Here is a table of points, one per row:
[ -45   12 -104  -44   -9   41    7   15   19    2  -23  -60   92  -51
  -11    3   51   33   41   35   11    9  -29    6  -19  -32   23  -23
  -14  -23  -21    5   -2   38   35  -36   19  -29  -22  -53   -7   36
    1   16   -9   48]
[ 43 -33  -8 -23   3  -9 -27 -29  37  43   4  26  25 -11  58   5  26  -5
  55 -56   6  34  22  73  55 -14 -24  -9 -36  11 -12  16   3  12 -52  24
  -6   9  85 -20  44 -29 -38 -23  18  17]
[ -40  -31    0  -32  -33  -40   19   32  -28 -104  -11   26   15  -18
  -29   -5    1   -5   19    4   54  -22  -15  -19  -10   52   18   23
  -18  -30   -2   -1  -14   54  -28   13    3  -21   16   11   59   34
   82   15  -19   17]
[ 48  43 -26  31  -9  26   9  58 -20  16   9  51   3  41 -55  -5  68  -5
  24 -22 -49  41  -2  32  -1 -60  37 -35  64 -34  24  61  20  -6 -11  23
 -24 -38 -10 -24  27 -25   9 -55 -42 -39]
[-38  12  11  34 -38  22  77 -12   1  18  25  34  31  13  23  -2 -14  47
 -17 -23  40 -55  19  -1 -21  -9 -35 -33  38  15  42  -7  28  35 -22   6
 -38  -1  12 -15 -33  37  -7   4 -38  26]
[ 78 -30 -30  -7  -1  -1  22  20  19 -18   0 -24 -12 -16  31  26  -7   5
 -24   0  68 -15   2  19   4  13  28  18  46  50  28  23  24   5  18 -46
  65 -29 -35  45 -24  50  41  17  21 -53]
[-42  22  14  34  31  36 -43 -16  40 -28  -2 -33  18 -77 -23 -84  16  -3
  10   5 -15  -5   1   6  35  22  -4  30  25  24  22 -29  16   6   5  68
  16 -68 -12  11   5  40 -16  10 -34 -23]
[ 13  -4  19 -45  62  -1  31  -5  14   8  38  -5 -16  27 -17  16  13 -23
 -13  43 -60 -74  17  13 -55  20  44 -34 -11  10  -6  -6  12  -6 -22   6
  52 -45  38  -7 -22  51  70  26 -68   0]
[  13   50  -10  -46   12   36  -17   31  -18  -23    9  -48   21  -22
   22  -26   25   67  -27  -27   -6   40   18  -27  -12  -18 -104   -1
    6    9  -61   10   10  -18   21   -7  -23  -18   16  -12   37    4
   46   31  -21   35]
[  8 -18 -23 -29 -16  57 -24 -17 -65  24 -26  14 -33  11 -36  20  24 -37
  49  54   3 -22 -20  31  -5  -9 -55  15  62  15  52   7 -22 -24   9   8
 -28  53   6   4  46  29  -3  27 -15   2]
[ 11   5  -4 -35 -42 -39 -18  39  27  13  47   9  34   4 -26 -25 -29  56
  67  17   4  12  23 -29   3 -12 -47   6 -35 -16  39   8 -69 -37 -67   9
  18  31 -10  44 -40 -40 -39   4  -7 -14]
[ 21  91 -11   6   0 -36 -15 -30   0 -13   4  17  14 -29  26   3 -21 -48
  16  29  62  -7 -10 -32 -30  58 -26  52 -89  -8 -28 -52  91   8 -26  -3
  23  32 -59   1 -13  17 -10  20 -38 -11]
[  -6   67  -62  -64 -115  -11  -37   37   29  -52   26  -49  -22   27
   96   33  -95  -21   23  -21  -54  -28  -57  -53  -45  -10   77   -9
   65   13    3   -7  -12    8   38   58  -12   59    8   -4   18  -20
   -6   18  -19   19]
[-54  38  28  -7 -39  15 -11   7 -21  15 -94 -74  46 -20 -10  32  37  62
   8  35  24  47   7  59  -8 -76 -24  16 -59 -17 -15  24  -1  11   8  92
   8   1  30   6 -40   0  41  -6 -10 -13]
[ 24  -4  10 -57  18  23  42  -8 -52  59 -29 -47  77 -41  22 -48 -18  42
  -4 -20 -33  48 -33  35 -53  27  24  47  21 -30  -1 -13   4  34 -18  29
 -18  -6 -27  26   4 -39  12  -5 -11  11]
[   5   -8  -11   13  -11   50  -46   -7    8   -4    5   33  -12  -35
  -17   21   38   47   -1  -17   31  -10  -16 -115  -51  -34   58  -24
   15   19  -18  -28  -16   45  -39   20   47  111   46   48   10  -17
  -10   19  -27   -1]
[-41  27 -47  -5  16 -40  28 -35  -4   0  33  44 -13  32  24   6  10 -11
  -2 -19 -24  38 -21  24 -14 -48 -27  15  -7  14  19 -49 -14 -16  92   1
  21 -31   9  81  11 -37   5 -17  35  17]
[ -4 -61  23  45  -2  -8   3 -59  13   0 -41   3 -46  70  31 -33 -51 -43
  29  -5   7  42  13 -24  65 -52  17 -18   2  -1 -39   9  11 -74 -49 -55
 -32  17 -20  49   8 -40 -22   1 -43  43]
[-12 -38  51 -55   4 -14   4 -42  -2 -20  17  -8  31   9 -65  26  13  11
   2 -22  34  22   9 -16  -9  32  15 -25 -13  42 -18  31  44 -10  58  -6
 -24   1 -19  -8   3   8 -50 -63 -29 -30]
[ -8  29 -37 -28  19 -18  -6  41   9  59 -23 -13  82 -17  -1  24 -46 -99
 -46 -39  -9 -15 -12 -24  49  -4 -27  -8  41 -29 -27 -13 -37 -29  45   8
 -38  15  35  14 -32   5  36 -49  18  -6]
[ -3  16  47  -6 -71  54   7   3 -34  -7  23  -7  44 -29  11 -13  55 -36
  16   2 -23   2 -82 -23 -17   4 -11  22 -22  15 -32  22   0 -24   2  -1
  -4 -51  34  -4 -63 -29  22  27  60   5]
[-70  52  -5  34  27   1 -23 -31   4  43  25 -25  -2   0 -20 -22 -33  -1
  -1 -43  21 -34   2  30  -7  37  10   3  -8  17 -19  81 -17   0   8 -35
  21   0 -17 -15  25 -39  69  10  49 -23]
[ 26  26  76  -2  43  -9  12 -26  34 -18 -29  73  -9 -16  31 -26 -13  27
  17  68  37  66 -21 -30  12  20  36 -19   2   5  40   3 -39  18  13 -15
 -27  41   8 -56 -16  20  24  22   4  -4]
[  4   0  35  22  -5 -22 -21  37 -28  -2  60 -75  -8 -48   2   5 -55 -95
   2 -62 -46  20  20  26   0 -71 -19  47 -12 -23  36 -18 -12  30  67 -57
  22  29 -10  -5 -11 -19  17 -37  19  58]
[-16  27  33   0  28 -69 -44  -9  22  -6  -2 -48  -7 -23  -3  81  -6  -3
 -27 -41  44  34 -64   4 -25  -4 -15  17  -6 -20  -3 -33 -26  24 -44 -15
 -37 -49 -18   4 -10  -2 -39 109 -13 -12]
[ 11  -1 -11  -9   0 -16  -3   4 -47 -31  25  20   8  17   7 -28 -28 -43
 -69  31 -34 -17  58  -4  10  -8  48 -45 -38  56  19  15  10  59  -1  -9
 -17  10 -28  19   7  18 -38  70  42 -30]
[-39 -35  17 -47  45  18   8  61   2   7  -1 -13   2  25  46   9  26 -22
 -17  17  14 -34  10 -36 -16 -75 -16  39  31  17   8 -20  13   2 -14  28
   6 -22 -40 -76  26 -40   1 -37  45 -30]
[  1  -4  -1 -18 -60  -2  12 -42  70  12  -5 -15  -1 -15   6  53  23  22
 -38  31 -57  22  -9 -59  35   0 -23  -4   2 -70  67  31  29 -33 -28   2
  20  39   6  19  58 -46 -13   0  19  27]
[-39 -10  -3  11 -13 -22  17  32   0  -7  -9   6  -8 -23  17 -11 -11 -16
 -53  14 -25  32 -57  33 -40  34 -52 -10  16  42 -54  31 -32  23 -22  26
  93  22 -46 -30  -8  48 -19 -23 -22  16]
[-16 -60   2 100  72 -23  43  32 -29  34  25 -15  -6 -29  -1  57 -12   4
  40   6 -27  22  33   1  66  61 -15  60 -39   3 -59   4   9  -1  56  22
 -19 -28 -15 -12 -27 -18   4  36   5   1]
[ -8 -10   8 -16 -33 -33 -15  24  -3  32 -31  50 -45 -49  20 -33  50  57
 -24 -19 -27 -61 -22  15  19 -35  23  27 -31 -25 -14  10  -9 -44   6 -30
 -44  11  -9   9   1  36  -8 -21 -22 -13]
[ 21 -11 -19  25  41 -12  23  25  51  -8 -13 -50 -52  24 -35 -34  27  22
  18  15  -3  -4 -35  11 -15   3 -31 -22 -13 -10   0  20  37  21 -31  18
 -72  36  36  45 -12  -1 -20 -48  71  37]
[ 12  -1   5  30 -16  30  18  25  -2  -4 -16 -29  -9  68  32 -19  98 -27
 -27  -5   8 -36  56  35 -12  73  27 -34   3 -21   0 -41 -67 -10  36 -11
   5   6 -20 -12  13  -8  -7  -9 -10 -35]
[ 10 -11 -70 -38 -17  38  44 -55 -37 -48  14   7 -72 -16 -28 -16 -21  -5
 -33  -6  14   2  37   0  -9  -9   8 -10  34 -66 -28   1 -31  -5  -8  24
   9 -20  31 -48 -54   2 -24 -31  11 -45]
[-18  -5  -7   8  -6  19 -61  23 -41 -34  21   2   7 -31  12  40 -21  44
   5  31  -7  -9 -10  39   8  21  25 -77  36   9  16 -61  35 -56 -23 -16
   2   7  -2  -7 -28 -37  14 -49  12   4]
[ -4   3   1  15   6  29 -92  -1  -5 -13  -3  29  20  41  27  33 -42   0
  -7  15 -24 -34  29  -8 -62  17  -1  30  32 -54  -3  36  -9  36  29 -25
   9 -46  -3  11 -11  46 -34 -32  27  31]
[ 71  11  -1  30   4   9   8 -21 -27 -15 -50  -8  12  22 -37 -10 -52  39
  -3  -8   1 -83 -50 -20  13 -16 -17  -1 -38  10  21 -15 -17  -1  35  12
  41 -29   9 -53  32 -27 -18   5 -12   5]
[-14  10  -9 -20 -58   9  14  27  30  48 -40  19 -20  51 -94 -12   0  22
 -13 -17 -20  31  45  20  -8  13  22  16  36  27  -8 -72  19  -5   0  -8
  17 -19  24 -53   4  43  24  10  45  13]
Along one direction, these points spread out more than along any other. Where along it does each point below lie, from 0 to 99? 50 is the average, and the first point above lies past it. One standard deviation of the points above along it is 16.
[-39 -10  -3  11 -13 -22  17  32   0  -7  -9   6  -8 -23  17 -11 -11 -16
 -53  14 -25  32 -57  33 -40  34 -52 -10  16  42 -54  31 -32  23 -22  26
  93  22 -46 -30  -8  48 -19 -23 -22  16] : 56
[ -8  29 -37 -28  19 -18  -6  41   9  59 -23 -13  82 -17  -1  24 -46 -99
 -46 -39  -9 -15 -12 -24  49  -4 -27  -8  41 -29 -27 -13 -37 -29  45   8
 -38  15  35  14 -32   5  36 -49  18  -6] : 54
[-16  27  33   0  28 -69 -44  -9  22  -6  -2 -48  -7 -23  -3  81  -6  -3
 -27 -41  44  34 -64   4 -25  -4 -15  17  -6 -20  -3 -33 -26  24 -44 -15
 -37 -49 -18   4 -10  -2 -39 109 -13 -12] : 59
[ 21  91 -11   6   0 -36 -15 -30   0 -13   4  17  14 -29  26   3 -21 -48
  16  29  62  -7 -10 -32 -30  58 -26  52 -89  -8 -28 -52  91   8 -26  -3
  23  32 -59   1 -13  17 -10  20 -38 -11] : 54
[  -6   67  -62  -64 -115  -11  -37   37   29  -52   26  -49  -22   27
   96   33  -95  -21   23  -21  -54  -28  -57  -53  -45  -10   77   -9
   65   13    3   -7  -12    8   38   58  -12   59    8   -4   18  -20
   -6   18  -19   19] : 0
[-16 -60   2 100  72 -23  43  32 -29  34  25 -15  -6 -29  -1  57 -12   4
  40   6 -27  22  33   1  66  61 -15  60 -39   3 -59   4   9  -1  56  22
 -19 -28 -15 -12 -27 -18   4  36   5   1] : 90
[ -4   3   1  15   6  29 -92  -1  -5 -13  -3  29  20  41  27  33 -42   0
  -7  15 -24 -34  29  -8 -62  17  -1  30  32 -54  -3  36  -9  36  29 -25
   9 -46  -3  11 -11  46 -34 -32  27  31] : 43
[ -40  -31    0  -32  -33  -40   19   32  -28 -104  -11   26   15  -18
  -29   -5    1   -5   19    4   54  -22  -15  -19  -10   52   18   23
  -18  -30   -2   -1  -14   54  -28   13    3  -21   16   11   59   34
   82   15  -19   17] : 50
[-39 -35  17 -47  45  18   8  61   2   7  -1 -13   2  25  46   9  26 -22
 -17  17  14 -34  10 -36 -16 -75 -16  39  31  17   8 -20  13   2 -14  28
   6 -22 -40 -76  26 -40   1 -37  45 -30] : 52
[-42  22  14  34  31  36 -43 -16  40 -28  -2 -33  18 -77 -23 -84  16  -3
  10   5 -15  -5   1   6  35  22  -4  30  25  24  22 -29  16   6   5  68
  16 -68 -12  11   5  40 -16  10 -34 -23] : 70
[  13   50  -10  -46   12   36  -17   31  -18  -23    9  -48   21  -22
   22  -26   25   67  -27  -27   -6   40   18  -27  -12  -18 -104   -1
    6    9  -61   10   10  -18   21   -7  -23  -18   16  -12   37    4
   46   31  -21   35] : 63
[-12 -38  51 -55   4 -14   4 -42  -2 -20  17  -8  31   9 -65  26  13  11
   2 -22  34  22   9 -16  -9  32  15 -25 -13  42 -18  31  44 -10  58  -6
 -24   1 -19  -8   3   8 -50 -63 -29 -30] : 56
